(in the rows, 128 means zero)
Each path is a new rotation, seen through one point. The rows after it are directions, each followed by how far the rotation turns it, in degrees per step (0 if it stays put).
Each turn is a multiple of 5 degrees from 10 to 175, or 0.
Each row of a path follows its step; steps can be skipped.
Rotation 1:
step 6: [133 134 130 145 125 124 131 137 141 120 122 129 123 131 132 131 125 115
 140 122 116 123 125 122 125 130 129 137 120 132 141 123 128 129 126 126
 123 141 128 134 135 128 127 134 133 134 131 130 124 113 135 131 117 131
 130 128]
step 9: [140 125 133 145 127 118 134 134 128 136 121 125 123 131 129 130 125 118
 124 136 127 128 117 127 129 130 140 128 127 132 135 109 138 122 135 126
 124 132 138 124 138 139 130 122 140 125 127 130 124 121 126 134 133 137
 130 130]
step 13: [129 132 137 142 129 121 133 140 135 126 122 137 122 136 123 134 131 119
 125 126 138 120 119 120 133 132 132 129 122 129 140 119 133 124 130 128
 122 137 125 133 135 122 119 132 136 135 137 140 121 123 131 126 129 129
 138 135]
step 16: [136 119 133 129 128 123 135 127 119 137 117 129 121 128 122 130 134 122
 122 129 128 123 124 133 127 129 137 131 127 126 138 114 142 112 132 130
 122 122 129 127 128 131 132 120 140 132 138 125 113 133 123 137 124 128
 136 128]
step 18: [139 130 123 138 128 120 132 129 133 127 122 131 132 134 130 131 133 116
 134 119 116 122 126 116 123 124 125 143 128 129 139 127 128 130 124 129
 120 143 122 134 124 120 122 116 128 124 125 132 121 120 128 125 112 133
 131 130]
step 19: [124 125 118 121 124 117 130 126 128 132 124 139 137 126 137 130 136 134
 126 130 127 115 126 129 132 131 122 133 132 117 141 123 128 123 135 129
 122 125 122 131 122 128 128 122 138 136 126 123 120 114 121 139 115 128
 140 133]
step 29: [133 135 138 137 131 116 127 132 126 128 124 126 133 132 133 137 118 116
 129 120 135 121 132 127 115 124 131 141 125 135 134 123 129 125 124 127
 129 144 130 137 134 133 138 127 119 123 125 131 123 120 127 132 115 136
 137 131]
Directions:
[125 131 129 129 128 126 129 129 128 127 130 128 126 129 128 132 126 127
 127 126 124 128 130 131 126 126 130 128 128 130 127 128 127 128 126 127
 126 126 124 129 125 125 130 129 127 127 129 128 125 128 128 128 124 129
 129 126]
60
[125 129 128 130 129 127 125 129 125 127 126 129 127 127 130 129 129 128
 128 128 132 126 132 132 127 125 129 128 125 127 129 128 127 128 127 132
 129 128 129 129 128 127 127 125 128 127 128 126 127 126 129 126 131 128
 128 126]
120
Rotation 2:
step 5: [129 130 125 133 126 124 125 127 122 135 127 126 132 136 130 134 124 122
 132 126 117 108 129 134 134 130 125 119 135 135 124 131 137 145 119 118
 143 127 134 118 121 135 135 127 133 124 122 139 129 121 131 139 121 134
 124 121]
step 7: [122 121 121 125 122 125 131 134 131 125 124 120 136 135 129 140 110 128
 126 142 123 124 126 138 132 131 122 121 128 128 139 136 132 118 127 112
 120 139 128 129 118 128 122 132 120 121 129 119 124 129 127 128 138 140
 126 128]
step 8: [123 118 127 129 122 121 126 124 135 130 125 135 135 135 132 138 101 128
 123 127 123 111 125 119 120 124 120 124 120 132 124 131 127 120 129 125
 120 135 133 119 128 130 121 132 130 133 135 121 124 126 130 128 121 141
 124 136]
step 12: [123 130 133 130 133 130 125 128 118 127 132 114 144 132 131 139 116 142
 119 128 119 125 132 120 126 134 110 120 143 124 117 123 136 124 126 121
 127 131 123 131 122 133 120 135 130 127 122 130 130 118 121 128 128 129
 122 126]
step 17: [128 129 128 126 141 112 129 129 115 137 134 127 132 122 112 122 132 125
 132 137 125 115 137 129 129 129 113 115 126 127 124 125 137 134 129 124
 126 137 128 117 121 143 121 132 132 135 126 127 132 125 129 131 128 133
 123 132]
step 20: [120 130 120 128 123 128 124 128 123 127 125 114 136 137 132 126 123 137
 129 125 128 112 124 128 121 117 110 126 122 127 121 120 125 129 117 128
 131 127 137 129 129 133 139 143 126 123 140 115 127 122 139 134 128 134
 121 124]
step 25: [117 117 127 124 125 129 131 129 123 143 128 120 134 125 138 136 121 124
 122 123 123 115 132 123 121 139 122 121 119 135 131 133 127 134 124 125
 126 143 139 119 126 135 120 136 125 132 135 120 123 129 132 132 132 120
 127 139]
Directions:
[128 130 127 126 130 125 128 129 126 128 128 127 129 128 127 130 128 130
 125 131 127 127 127 127 128 130 131 129 130 129 129 129 129 131 131 131
 130 126 128 129 127 131 130 128 129 131 128 127 130 131 128 127 129 130
 128 123]
65
[128 128 128 124 130 128 131 128 126 129 129 128 128 128 124 130 131 128
 132 130 131 130 126 129 128 130 128 128 126 128 126 128 129 128 127 128
 130 130 129 130 127 129 130 128 126 126 128 123 126 129 130 130 129 129
 128 132]
100
[126 127 133 129 129 128 130 126 124 130 128 129 128 127 128 131 128 126
 128 126 128 128 129 129 132 129 127 127 127 129 126 127 127 126 128 133
 126 128 129 123 130 130 127 127 130 127 127 127 128 128 128 128 127 130
 128 125]
85
[127 129 126 125 129 129 130 124 128 128 127 128 128 128 128 130 125 129
 130 127 129 131 127 128 128 125 126 128 131 126 131 128 128 131 128 128
 124 129 128 129 130 131 128 127 129 126 130 129 125 130 130 127 128 127
 129 124]
85
[130 130 130 125 124 124 129 129 126 129 125 129 129 125 127 125 128 129
 127 126 125 129 126 129 130 129 125 128 128 131 127 127 130 128 127 126
 128 129 130 128 130 129 132 127 127 130 128 128 128 126 128 125 126 125
 128 128]
95
Rotation 3:
step 0: [125 122 139 115 116 127 131 128 125 132 131 134 110 129 124 127 126 134
 129 126 119 118 124 127 131 130 113 130 130 138 129 128 135 115 122 119
 136 128 132 129 135 122 131 133 136 125 120 132 124 131 141 130 132 126
 132 124]
step 9: [114 133 131 131 121 127 127 124 125 124 130 136 121 133 140 134 121 135
 130 120 126 140 119 129 132 120 117 120 129 120 137 132 132 134 120 139
 127 129 133 133 131 123 120 127 123 122 128 121 140 140 140 129 129 130
 128 124]
step 16: [132 131 131 119 129 130 126 122 137 123 114 118 112 116 121 124 135 134
 124 117 121 120 129 124 134 129 124 122 119 127 133 124 135 122 127 123
 132 125 127 133 129 139 128 124 134 123 126 139 130 129 122 115 128 134
 127 123]
step 18: [133 130 150 115 130 124 131 127 126 128 134 133 122 124 127 128 125 123
 120 115 125 136 130 127 129 125 121 135 125 131 133 136 132 131 134 134
 144 129 128 134 133 120 127 125 138 128 140 123 127 120 134 129 121 122
 127 133]
step 30: [120 123 131 119 123 130 119 129 127 118 133 137 122 126 138 121 129 130
 131 130 135 125 113 124 123 137 129 129 115 136 131 129 128 128 128 136
 142 127 116 116 122 115 123 130 126 124 133 124 127 125 132 133 126 121
 131 118]
step 32: [132 127 133 129 124 135 110 126 127 130 135 138 120 131 123 131 142 124
 137 129 130 119 133 124 131 137 123 133 126 125 136 126 134 122 126 129
 130 135 118 131 125 136 132 120 120 122 128 126 129 133 116 112 135 134
 134 129]
step 33: [130 118 130 131 116 130 115 132 133 123 123 128 122 132 128 127 129 137
 135 128 129 105 124 130 127 135 122 122 125 130 129 128 133 125 129 128
 131 128 123 135 130 140 137 140 129 118 129 120 126 124 133 121 121 135
 126 133]
Directions:
[131 132 129 131 130 131 129 130 128 128 126 128 132 125 130 126 128 130
 125 127 125 126 127 129 128 130 129 131 128 127 127 129 129 126 129 128
 125 128 125 129 127 129 125 127 129 127 126 130 129 129 129 127 129 128
 129 125]
120
[130 125 129 129 127 129 131 128 128 126 129 128 126 127 128 127 126 126
 126 127 128 130 129 125 126 130 130 128 128 128 129 128 127 128 132 130
 127 127 128 123 125 127 126 128 126 131 132 128 127 124 130 128 130 128
 128 129]
90
[128 130 126 131 130 129 127 128 128 129 131 127 129 126 130 132 126 127
 129 126 131 129 126 125 128 129 128 126 127 127 130 124 126 129 128 126
 128 125 127 129 128 126 125 130 126 124 127 127 128 129 129 130 129 127
 129 128]
20
